M =
 0.26   0.41  -3.30   3.02
 1.73   4.81   2.74  -1.52
 0.86  -0.16  -4.03   2.26
-0.23  -0.23  -2.73   2.39
 0.99   0.50  -1.92   0.67
Rows and columns are counted from 1.
(1, 1): 0.26
(2, 3): 2.74
(4, 3): -2.73
(2, 1): 1.73
(3, 2): -0.16
(4, 2): -0.23
(3, 4): 2.26
(1, 2): 0.41
(4, 4): 2.39
(4, 1): -0.23
(5, 4): 0.67
(1, 4): 3.02
(2, 4): -1.52

grid =
 0.44   0.68   0.55   0.24   0.00   0.31   1.00   0.65   0.33  -0.07   0.27   0.38   0.23  -0.20
 0.19   0.12   0.32   0.91   0.81   0.39   0.17  -0.94   1.02   1.62   0.98   0.36   0.60  -0.71
 0.42   0.38   0.04  -0.30   0.03  -0.08   0.89   1.21  -0.27  -0.59   0.15   0.27   0.16   1.22
 0.36   0.84   0.87   0.38   0.17   0.56   0.71   0.46   0.24   0.44  -0.01   0.53   0.53  -0.73
 0.26   0.26  -0.03  -0.07   0.15  -0.01   0.50   0.77  -0.10  -0.54   0.29   0.02   0.04   0.83
 0.62   0.17   0.94   0.04   0.14   0.26   0.07   0.46   0.12   0.05   0.01   0.23   0.19   0.88
 0.36   0.55   0.83   0.63   0.29   0.70   0.57   0.20   0.69   0.75   0.58   0.51   0.48  -0.27
 0.14   0.47  -0.01   0.16   0.12   0.12   0.66   0.56   0.17   0.17   0.24   0.40   0.43   0.13
 0.13   0.59   0.71   1.28   0.47   1.13   0.57  -0.88   1.04   2.86   0.24   1.16   0.88  -2.96
 0.12   0.29   0.10   0.80   0.63   0.50  -0.26  -0.46   0.69   1.28   0.47   0.43   0.46  -0.17
 0.32   0.39   0.20   0.04   0.40   0.20   0.81   0.61   0.09  -0.05   0.43   0.25   0.27   0.26
 0.54   0.39   0.30  -0.54   0.09  -0.21   0.77   1.28  -0.26  -0.99   0.23   0.16   0.22   2.33
 0.25   0.06  -0.03  -0.02   0.16  -0.01   0.23   0.74   0.15  -0.43   0.27  -0.06  -0.09   1.09
Rows and columns are counted from 1.
row 1 col 1 -> 0.44
row 3 col 13 -> 0.16
row 11 col 14 -> 0.26
row 11 col 3 -> 0.20
row 11 col 1 -> 0.32
row 2 col 13 -> 0.60
row 10 col 5 -> 0.63
row 7 col 2 -> 0.55
row 12 col 13 -> 0.22
row 13 col 8 -> 0.74
row 9 col 13 -> 0.88
row 5 col 14 -> 0.83
row 11 col 4 -> 0.04
row 12 col 2 -> 0.39
row 8 col 5 -> 0.12
row 13 col 12 -> -0.06
row 3 col 9 -> -0.27
row 3 col 10 -> -0.59
row 5 col 11 -> 0.29
row 2 col 10 -> 1.62
row 2 col 2 -> 0.12
row 11 col 8 -> 0.61
row 3 col 6 -> -0.08
row 1 col 5 -> 0.00
row 8 col 14 -> 0.13
row 6 col 10 -> 0.05
row 7 col 3 -> 0.83
row 8 col 6 -> 0.12
row 8 col 4 -> 0.16
row 5 col 4 -> -0.07
row 3 col 8 -> 1.21
row 10 col 8 -> -0.46
row 8 col 9 -> 0.17
row 7 col 12 -> 0.51
row 9 col 3 -> 0.71
row 11 col 11 -> 0.43
row 10 col 2 -> 0.29

arr = ((5484, 4665, 7970, 5823), (7747, 3232, 4839, 3600), (4368, 4496, 7904, 6605), (5579, 5920, 8416, 4092), (4070, 4524, 6707, 7159), (8057, 6958, 6396, 5970), (5710, 8115, 3361, 8142), (4949, 4878, 3269, 6206), (5223, 7608, 4911, 4683))
Indices start at 1.
(1, 1) = 5484
(4, 3) = 8416
(7, 4) = 8142
(5, 1) = 4070
(5, 3) = 6707
(7, 2) = 8115
(1, 2) = 4665
(4, 4) = 4092
(6, 1) = 8057
(5, 2) = 4524
(4, 1) = 5579
(7, 1) = 5710
(4, 2) = 5920
(3, 4) = 6605
(2, 3) = 4839
(5, 4) = 7159
(8, 1) = 4949

X =
[[ 0.96 -0.37  1.07 -3.67  3.26  1.18 -1.96  0.83  1.47  5.60]
 [ 5.15 -3.00  0.46  0.35  1.32 -2.51 -0.20  0.17  0.25 -4.61]
 [-5.26  2.99 -1.01  2.41 -3.26  1.43  1.70 -0.66 -1.58 -0.14]
 [-2.36  1.14 -1.62  3.70 -3.44 -0.42  1.79 -1.21 -1.73 -4.16]]
Rows and columns are counted from 1.
(1, 1): 0.96
(1, 7): -1.96
(1, 10): 5.60
(3, 10): -0.14
(3, 6): 1.43
(2, 3): 0.46
(2, 8): 0.17
(4, 2): 1.14
(2, 4): 0.35
(2, 6): -2.51
(3, 5): -3.26
(3, 8): -0.66
(2, 9): 0.25
(3, 1): -5.26
(1, 9): 1.47
(3, 7): 1.70
(3, 4): 2.41
(3, 3): -1.01
(4, 8): -1.21
(3, 2): 2.99
(2, 2): -3.00
(2, 10): -4.61
